Each path below is one point turned by a fixed rotation once a step. After each direction that follows a path, write how fast that rotation turns it, in deg/step (0 if it stays still).
Each turn is a multiple of 5 degrees from 10 to 175, or 0.
Each row of a path follows its step; steps can be skipped.
Rotation 1:
step 0: [ 16   9   0 -69  13   3   5  -5  20   4  -2 -15 -12  -2   5  13  15  -2
 -10  12   4  -9  14  18 -21  -3   3 -16   8  -9  -8  17  11  31  25  36
 -29   3 -32  -3  22  -7  -2 -19 -15   7  17   6 -23  35   7 -32  15   9
  22  -1  32  -6]
step 1: [-12  31  11 -13 -13  19 -10  -6  -2   5   6 -20   3  27  19 -25  26  25
   0 -20 -33 -32 -12 -11 -35   1   4 -13 -12   9 -13   9  -3   2  -8  29
   0   1  25  54 -33  24  14 -13   1 -11  21  -8  -1  -2 -26   2  19 -11
   8  -7 -14 -32]
step 2: [-22  16  -9   2   3  -3 -11   5  -6 -21  24  17   7   8 -30 -14 -10  -6
 -26   0 -31   8 -15  30 -24  14  45   1  -2  16  13  -5 -21  62  -9 -22
 -16  -6   1  -9   0  16  -2   4 -19 -18 -11   0  18  13  19  38  -5 -34
 -10  14  -6 -12]
step 3: [-12  15  -5   6 -19 -18 -24 -23   8 -27   2  -6  11  24   3  16 -15  17
  -8  26  16  -9  18  25 -33 -31  19  -8  28 -10  -3  -4  11   2 -33   7
  14  -8 -12   0  -9 -21  19  20 -10  45  -5  15  10  50   6  -9  15  18
 -30   6   6  18]
step 4: [-25   7  29 -36  -7 -30   1   4  42  11 -18  -8 -19 -22 -21 -17   5  -1
  11  -3  20  -9   2  34  24  -3 -10 -34 -21 -10  27  17  -3   4 -16  -2
 -27   2 -22  41 -13   3  21  17  -5  15  16   7 -25  13   0 -14  21 -17
  20   6   1  -6]
step 5: [ 20  15   4 -13 -44   6  -9  11 -15 -13  30 -22 -16  -6   5 -10  10  24
 -11   4 -24 -31   3   3 -13 -19  18   1  30   1  27  -5  -6  13  20  33
 -14  29  15  28  46   5 -10   0 -11 -13  11   3 -31   0  -3   4   0 -36
  27 -10  -8 -11]
step 6: [-31   2   8  23 -10  26 -35  10  13  -3 -14  -8 -11   6  15 -17   6   9
 -10   5 -37   9 -14  42 -34  11  -4  17  -5  -1  21  -9   2  19  -5   0
   0   1  53  20 -10  14 -18  18  14  -8 -11  28  17   3  14  28  22  14
 -29 -11  12   1]
step 7: [-12  11  15  12  12 -24 -17  12 -16   6  17   3   8 -17 -17 -12 -27  -5
 -12  -2  23  -3 -11  25   2   6  19  35   8  20  14  29   3  15  -2   8
   1 -19 -12  -6   1 -14   3  29 -62  15 -15  -9  11  35  28 -29  35  -2
 -24  -3  26  -4]
step 8: [-13 -18   7 -18 -15 -16  20 -11  35  -8   7 -16  11  44  10  -1 -13  15
 -23  25  -2 -12  -1   4   8 -35 -20   5   1   3  34  -5  -5  -5 -15   9
   9   4 -14   8 -16  16   7  28  -7  19  20  20 -25 -11   3 -65  10  -9
   2 -25  -8 -11]
step 9: [ -8   3  -5  21 -37  -8   3   0  16   3  -9 -14   8 -15 -14   5  12 -13
   7   6 -46  14 -22  28  20  18  -7  10 -17 -18   9  -1 -15  14  23  26
  -9 -13  13  36  19  -9  33   4  -7  -5  -4  -4 -65 -12   1   8  -7 -26
   3  10 -22 -21]
[ -7  -3   1   4   0  -7  -6   1  -1  -4  -4   0   3   2  -2  -2   4  -7
  13  -6   0   6   0   2   1   4   6  -6  -4   6   2   2   2   2   2  -2
  -3  -5  12   2 -12  -9  -8   3   3   2   1  -1  -8  -3  -2  -3   2   4
   7   0  -5  -4]	145
[ -3   6   4  -2   3   1   1  -4  -7  -7   2  -2   8   2   3   7  -2   4
  11   1  -3   2  -2   5   5   9  -3  -2   3   0  -3 -11   1   1   2   0
   5  -1   6  -5   4   9  -3   3   1  -2   0  -1   3   2   4  12  10  -8
  -2  -7  -3   0]	90
[  4   1   1  -7   0  -1  -2   2   9 -11   0  -3  -2   2   3  -2   0   3
  -3  -2  -2   2   2   2   9 -10  -2  -2  -9   2   4   4   5  -6   9  -2
   5   3   3  -1  -1   4   6  -7  -8  -4   0 -11   1   1  -3   1   0   1
   6  -7  -7  -9]	95
[ -3  -3  11  -1  -4   6   2  -6   2   5   2  -2  -3   5   5  -7  -5   5
   3  -4  -5   3   1  -8   7  -2  -3   3  -3  -2   3   1   5   4   2  -1
   1  -3   3   4 -12   1   9  -4  10   6  -3   1  -6   4   0   7   1   2
  -8   0   4   9]	145
[ -3  10   1   1  -1   3   0  10  -2   4  -1  -4  -3   6  10   2  -7   5
   6   1  -1   1  -2   3  -2   3  -3  -4   3  -4   1   2  -6   5   0   0
  -3   0   2  -4   3  -1  11  -4   1   2   1  -2  -3 -15  -6  -6  -4  -6
  11   2   5  -2]	90
[ -2  -3   2   3  -1  -7   0  -4  -5   4  -5  -5   1  -9   4  13  -2  -3
  -2  -5 -13 -11   0  -5  -1  -6  -2  -7  -3   6   4   6  -8   3   1   6
   2   0  -5   4   0   2   0  -3   8  -4  -1   0   1   0   9   2  -2   0
   4  -7  -1   0]	90
Rotation 2:
step 0: [  5  18  -9  33  10   9  47  12   4 -12  -7  -5 -13  -1  -1  24  -5   2
  -6  47  18   0  14  24  18 -34   3 -23 -13  33 -16 -26 -19 -16  15   4
   3   4  24  21   0  16 -18  14 -11  20   7 -23  -2 -15   1  21 -13 -19
 -23   7   9 -27]
step 1: [ 20  13 -10  -4 -22 -13  18  16  -1 -16 -32  38 -24   7 -48  25  -7 -12
 -17   0  -7  -9 -16  12  16  14   6 -19  -4   1  32   7  -8   5   9   8
  23  -6  27  24   8  -8  13 -22 -13  -8  30   2  13 -17 -14  19   7 -29
  21 -22   6 -34]
step 2: [ 43  10   9   3   2  -4  10  -8  27 -15  -5  12  -7  19  -1   8 -32 -34
 -20  -3 -11 -23  12   6   8 -26  14   8  10  35  33  -7   6 -17  -2 -28
 -21  -8  10 -17  12   5  23   6 -18   3  39 -22   4 -36   3 -17  11  -3
 -19 -12  -3  28]
step 3: [  4  24  -8   0 -12  14  23   0   9 -31 -16   4 -19  18  15  15  12 -27
  -2  35  53   3  -3  17  11 -21  22 -17  21  41  20 -34  -1   3 -16 -12
   6   7   2  -5  10 -24 -25  -7   4  17  13   1  26  15  11   4 -31  -2
   4  14   0  -9]
step 4: [ -6   3  17 -19 -12   5   5  14  -3 -16 -22  25  38   4 -39   2 -14 -29
 -18  21  12   6  -2  -1  21 -15 -17  -2   7  -6  25   2   3  -5   7 -29
  28  -9   6   7 -17  -7  19 -40  11   5  23  -3  11 -29  12  34  -7 -25
  -7  33 -12 -27]
step 5: [ -5  -5  10  19  24  16  -1   2  30  -1 -19   9   4  -3   2  -4 -18 -24
   8   3  20 -11  20  18  21   4 -10  11  -1  32  36  -3 -20   7  -6  -8
 -19   0  -4  47  31   2  36 -24 -15 -10  30 -12   2 -18   7 -32 -12 -25
  -9   5 -30  22]
step 6: [ -5   6  18  15  -1   3  -1   8 -38 -26 -23   3 -36  -1  -2  -6   8 -20
  -4  40  46   7  32   7   9 -11   6  -5 -12   7   4   2 -14 -10  -5  -6
 -14  -1 -29  -4  -2  -6 -29  -4 -26  17  33 -35  22  -7  29  -2 -11 -32
  -3 -16   8  -9]
step 7: [ -5  36   7 -10  -2  15  16  37 -14 -15 -16  10   3 -14 -21  -4 -21   5
  -9 -14 -19   5  15   7  44 -17  -5 -26  -7  13  44   6  11 -16  10 -13
   6  10   9   6  10   0 -23 -22  -5 -21  -5  -8 -10 -20  25  34 -30 -40
  10   3   5  -2]
step 8: [ 23   3  20 -10   6  26  17  23  -5   1  -3  -4  19   2 -21  22 -19 -13
 -11 -34  26 -26 -20   4  22  15  13  12  25  23  19 -15 -21   9 -19  16
 -23  -7  -5  23   5   0  29  -5 -18  17  35 -16  -4  -6  29   4  -4 -30
  11 -27   6  30]
step 9: [ 12  20  -3  12 -13 -16  22  -5   1 -22   4   8   9  -1  24   1  13 -21
 -28   0  33 -16   2  -1  51   1   5 -31 -18  12  11  10 -20 -31 -27 -23
  -9   2 -33   0  -2 -13  -6  23 -14  33  13 -26  16   7  18 -11  -1 -22
 -15  23  18  -1]
[-8  8  5 -9 -2  9  2  2 -2 -4 -2 -8  9 -3  2  4 -5  4  5 -6 -2 -4 -4  1
 -5 -7  2  7  8  1 -1 -9 -2 -2 -3  0  6 10  1 -4  3 -3 -5 -2  3  3 -1  2
  5 -3  1  3 -2  1 -5  1  8  2]	85
[  1  10  -2   5  -2  -4   4  -6   5   6   6   0  10  -6   7   1  -5  -4
   2   5  -4   0   4  -1   3  -3  -5  -4  -6   5  -3   6   7  -5   0  -9
   4   6   3   0   5   3  -3   5   0   1  -8  -6 -10  -8   0  -1   2  -5
  -3   5   0   4]	160
[  7  -6   7  -1   2  -2  -1  -7   3 -12  -6   0   3  -7  -4   4   3   8
   2  -4   3   4   4   4  -2   2   1   3   4   2  -2  10   2  -2  -9  -4
  -8  13   8   0  -2   4   5   5  -5   1   3   2   2   1  -2  -7   2  -2
   6   5   1   2]	110
[  5   2  -3   0   4   0   3  -5   1  -7   5   2  -6   0   4 -11   4  -2
   1   5  -4  10   7   0   3  -7  -4   4  -2   6   3  -2   1   1  -4  11
   3   5  -2  -7  -8  -2  -7   6  -2  10  -1   2   3   8   4  -1  -6  -1
  -8  -1   1  -2]	110
